Rows are one point carried round by a steady rotation, each followed by how many steps it has turned.
The counts run from 0 to 131.
[-10  10  12  12 -37  14  27  19  12   0  32 -24  -7  -7 -20  -1   6   9
  -3 -13 -22  -7  -4   6 -18  -5 -29  22 -15  -7  19 -17 -25  -6  -4  52
  15  16   6  -2   3 -13   3 -10  -3  28 -13  18   6   4   0]  111
[ 13   8 -11 -35  12  15  11 -12   3  15  -1 -11 -22  21  12 -13 -24  -4
 -12  -1   1  19 -12 -47 -15  15  11 -19 -15 -13 -12 -30  -6  12  -8  -2
   6  22  11  -9  -7  -7  12 -28  18  -6 -13  -2 -28  16  14]  89
[ -5   9  20 -14  -2   8 -19   9  -9  -3  22 -17 -16   3  15 -35 -11 -26
  11   7  16 -18   2  13   1   3 -13 -13   2 -13  -3   1 -24  -1 -19  20
   6 -18 -14  23 -20  24  -9 -24 -21  42   1 -21  -1  -6 -10]  72
[  5   4  13  14 -24  -2  -7  -9 -28  14   0  17   6  11   5 -35  -2  11
  21 -15 -11   6 -28   8   8 -16 -37   6  18 -22  13  -5   6   4 -24   7
 -17 -29 -18  24 -32 -11  -1  19  20  22 -10  -1  -3 -13  -5]  11
[ -1  -5  -8  26 -21  21  -9  10 -29   9  -4   2 -15  22  -5  -9   6  15
  27 -27 -21 -11 -11  -7  -9 -15 -23  -7   1 -15  -5   7 -27  16 -12  12
  -5 -13   1  21 -28  -1  34 -12  24 -20  -7   1  -6  25  -6]  81
[-21  14  26 -17  18   1   5 -26  -7   8  12   5 -21  12  36 -14  12 -25
 -27 -13  -4 -20  -2 -18 -16  27 -17  -8 -26  -5  -2  -4 -15   5   0   0
  10 -16  -7 -13   9  11  20 -26  21   9  20  -6  12  -8  16]  31
[ 12  17   5 -16  10  -8  10  15   1  -2 -19   0   8 -23   8  -9   2  -7
   9  31  23  -3   5  18   5 -11  -3   9  25  17   1  35 -20 -20   5  -1
 -10   2 -24  25 -28  15 -35  22 -17  -7  -1  12  -2 -22 -25]  5
[ 21  -3 -10   7  10  36   8   2 -19  -1   0 -24   6  12   7  23 -14   4
   9   9  -4  12  19  -6  25 -30  36  14  24  -7  -9  12   0  25  11  -4
 -23  -2  -2 -11   4  15 -14  15  15 -37  -1 -12 -26  22 -17]  85
[ 12  -6  -2  18  -6 -16   7  -4 -21 -15  11 -15   7  -7  25  22  10  -4
 -14  19   9 -19  35  19 -18  14  21   1   3  10 -32   6   2  -8  19  -7
 -11   7  -2 -20  31  17  11   2 -20 -18  35 -22  25  -4  -6]  124
[ 34  10   6  -7 -25  25  31  -6 -15   1  24 -29   1  18  11 -11   4   6
   2   6  -3  -8   7 -23   1  -5   2  14   8 -35  11 -13  -8  -2  20  25
  -3   9 -22  -2  -7 -10  37 -18  14   6 -16   7  10  26  12]  21
[-19   7  12  20  20  -7   4  -6 -15   5 -12   8  15  19   6   7  13  13
  14   0   6 -17  16  12 -25  -4  12   4 -26  24  19   6  17  -2  -2  -9
   3  19  29 -20  23  18 -13  19   7 -34  44   1   1 -27  17]  36
[ -6  16  12 -13  36  18  20  -1  -6   7  -1   1 -11 -24  14  14   2  -5
 -23  15  -1 -12  -3  -5 -37  -2   3   2  -8  29 -16  18 -38  -5  17   3
  -1  19 -10 -14   9  21 -36  -2  -5 -25   9  19  -1 -16  -4]  94
[  4   2   5  -7 -26  -9  -1 -32 -30  18   1  18   7  12  11 -38 -14   1
   2  -8   7  17 -25  11   6 -25 -25  -4  16 -39  -3   2  12  -4 -15   0
   3   0  -7  34 -35  -1  -9  -3  14  28 -12 -11  14 -18   4]  10
[-26 -14 -13   4 -19  -3 -13   9  -7  13 -20   1 -17  27  24   9 -19  23
  21 -23   2 -17   5  -8  -8  18  11 -14 -47   0  -1 -20  25 -14   1   5
   1  15  27  -8   2   7  15 -19  15  12  39 -10  19  -3  18]  128
[ -8  15   9   2   6 -20   6 -17 -39  -7  16  -1  -5  -2   8 -15  24 -27
 -25   8   2 -36   7  -4 -14  15 -22  10  21   5   0  24 -11   8  12 -10
 -11 -16  20 -17  -4  45  21 -21   8  -1  22   4  -2 -28   3]  33
[ 10   3  10  21  -4  26   0 -18 -24 -16  39 -21  12  -2  -9 -12   1  -6
  -7  18   4  31  29  11   1  -5  13   0  15 -14 -21  16  -3  14 -27   2
   7   0  -4  -1  -8  15 -21  35   5 -13   0  -4  -4   0 -28]  15
[-23  20 -14 -26  10  -7 -19  27  21   9 -18   1 -42  -6  18 -16 -18   7
 -10 -12   7   9 -26 -22   2  33 -26  -1 -11   3   6  -3 -14 -17 -10  -1
   1   1 -19   6 -38 -17   1 -15  16  22   0  27 -19  -4   5]  1
[ 20  -4 -17 -28 -20 -11   3  10  -2   5 -26  -5  11  -4  20  -1 -24   8
  29  25  40   7  14   0  10  -3  28   5  -6 -13   1 -11  26 -37   9   1
  -3  27   2  14 -16   6 -14   7 -15  21   9  -3  21 -10   5]  67
[-13  11  19  -6  18 -13   1 -20 -10  31 -16  30  -2  21  25 -13  -2  15
  -1 -18  -5  -6 -38  -1 -21   7 -26   2 -13   4  14 -20  17  -5  -8  -7
   2  -3 -15  -7  -7 -13  -8   2  26   7   6  11   9 -31  21]  99
[-12  -4  -2 -10 -15 -11 -15  12  -8   4  -7 -17 -21  34  24   5 -14  22
  11 -18  15 -19   5 -12  -8  20   2 -11 -18  -4   6 -47  28 -14  -7   8
 -10  21  15 -16   4  10  18 -38   7  25  26 -16   9  -5  17]  129
[ 15 -24 -16  21  -9 -11   7  -8 -14  -8   8 -13   3 -17  11  17  -8  -7
 -28   6 -11  17   8  33 -16 -11   2  -1  12  18 -49  -6   4   2 -10  -7
 -13   4   0  -8  26   3 -22   8 -17  -1   1 -22  19  -5 -23]  55
[  9 -12  16  19   1  31  -5   5 -35   0  14 -37  -4  24   7   3  -3  19
  16   0 -15 -28   9   0 -23 -17   0  -4  23  -4 -16 -12 -30  21  -1  15
  -4  16  -6 -12  -4  14 -15 -13  15 -31   0 -16 -20  36 -18]  83
[-13  15  11  27  -1  -5   1   2  13  -6  24   1   9   5 -29 -19  -1  16
 -12   6  -3  25   8  17 -25  12  -4   2  -7  17   4   4  15   7 -27  -6
  28  20  23 -20  -3   8 -24  54  10 -14  22  22 -21 -29 -13]  105
[-17   6 -11 -18 -16  -7  10 -25 -14   7  -5   7   4  31 -12  11   2  -3
  -8 -28  10   2 -12   7  23  -4  21  27  -3 -16  27  -3  36   8  -2   5
 -10  13  32   3  -3   9  15 -14  22   5  15 -21  -4 -32  30]  39
[-15   6  -8 -25  -8   1   5  21  13  16 -30  14  -4   6  27   4 -17   2
  36  -8  23  -8   0  -5  21  -5  -1   9 -19 -18  21   2  16 -34   0   9
   1 -13 -20  29 -14 -12   3  -3   9  41   3   4  16  -2   3]  69
[-21   9   7 -19  -4  11  -1  27  24  17 -12   7 -15  13  29  -2 -23   0
  33 -13  13 -13 -12   2  12  -1 -16   0 -23 -15  23 -10  -7 -19 -14  23
   6 -17 -25  30 -23 -13   2  -3   1  48   2   1  10   2   2]  70
[  6   1  -2   6  -3  33  31  20  -4   2   9 -11 -11  -7  13  15   8  -6
   7  -5 -21 -35  10 -22   3 -24  -4  19   3 -10   7  14 -25   6  28  14
 -13 -20  -8 -16  -1   4  15   2   6  21 -10  33  -4  19 -14]  23
[ -8   8  32  -3  13  -4   0 -27 -13  18  12   5  -5  32  32 -15   1   9
 -16 -15  -1  -8 -38  11 -25  13 -28   4  -3  -7  18 -31   8   4  -9   5
   5   4 -29 -10   1  -8 -15  -3  20  11  11   5  -3 -27  19]  100
[ 29  18  -7 -28   9   1  15 -11  -1  16  -5 -16 -21   9  15 -24  -8  -9
 -17  11   8  10 -15 -46  -8  11  -4  -2   6 -16   6 -16 -14   7  17  -9
  -6   3 -11  -5 -17   6  23 -34  15  -7 -19   4 -26  16  17]  90
[-21  14  13 -14  30  10  12 -11  -2  20  -5  20 -10  13  39   0   6 -10
  -5 -20 -11  -8  -5 -35 -18  24 -11  -8 -42  -2  10  -1   1  12   5   2
   9 -33  -8 -17  18  -7  31  -5  31  11  11   3  13  -9  16]  30
[-22   6   1 -12  -6  -1  17 -31 -17  11  -4   4  13  31  -1  16   0   4
  -1 -17  13   2   0  19  10  -4  30  30  -9 -12  17 -11  29   2   4   6
   5  30  14   4  11  16  -9  -2  13 -20  29 -14   2 -37  34]  38
[-34   8  -3  -8 -20  -7  10   4  -2  12  -5   2  -7  33 -18  11  -4   6
  -2 -36   8   3 -25   1  28  -3  -2  24   4 -10  38 -11  21  11 -10  14
  -6  -7  28  -6  -8   6  19 -15  21  17  15  -2 -21 -24  23]  40
[  4  16  14  16  -3  -6   5 -16   8   2  23  -7  27  13 -33 -20  -1  20
  -9  14   4  37   9  22 -21  13  14   3 -15  10   9  -6  22  -4 -15   6
  34  29  22 -16  -1   3 -19  44   5 -13  10   7 -11 -27   7]  106
[ -3  15  11  17  14   6 -17  22  -9   2 -11  17  24   3  -7 -15  -2 -15
  45  13   2   4  18   4  -4 -10   0 -17  -3  16  -6  36 -12   8 -16 -13
   8 -34  -6  22 -16   9  -6  31 -13  -5   6 -26  -9  -4 -26]  75
[  5  -6   8   5   5   6  30  11  21  21  -5  12  29  -7   6  13 -19  -8
   9   2 -27  21  19   2  -9  -6  15   0 -29  15  -8   4  13  -1  -2   2
   7 -22  12 -18  36 -25 -11  28 -17  12 -13  -6  15  15 -12]  116
[  1  -2  -4   9 -25 -14  18  22  -2  19 -14   2  -6 -13  -2  20   8  -7
   3 -13 -38  -8 -20  18 -12  -9 -38   9  25  27  -2   1 -26  -1   6   8
 -20 -21 -19   0  11 -24  10 -17  -7   1 -20  -3  12   6  -8]  52
[ 13   4 -12   1 -22 -19 -16   8  -3   6  10 -25 -17  20  33   3  -4  16
 -15  -6   0  13  -6  -2  -6  47 -13  -7  -6   2 -23 -36  20 -23 -10   1
   0   9 -33 -12  -2 -30  29  -7  12  13  16  -8  22   6   8]  60
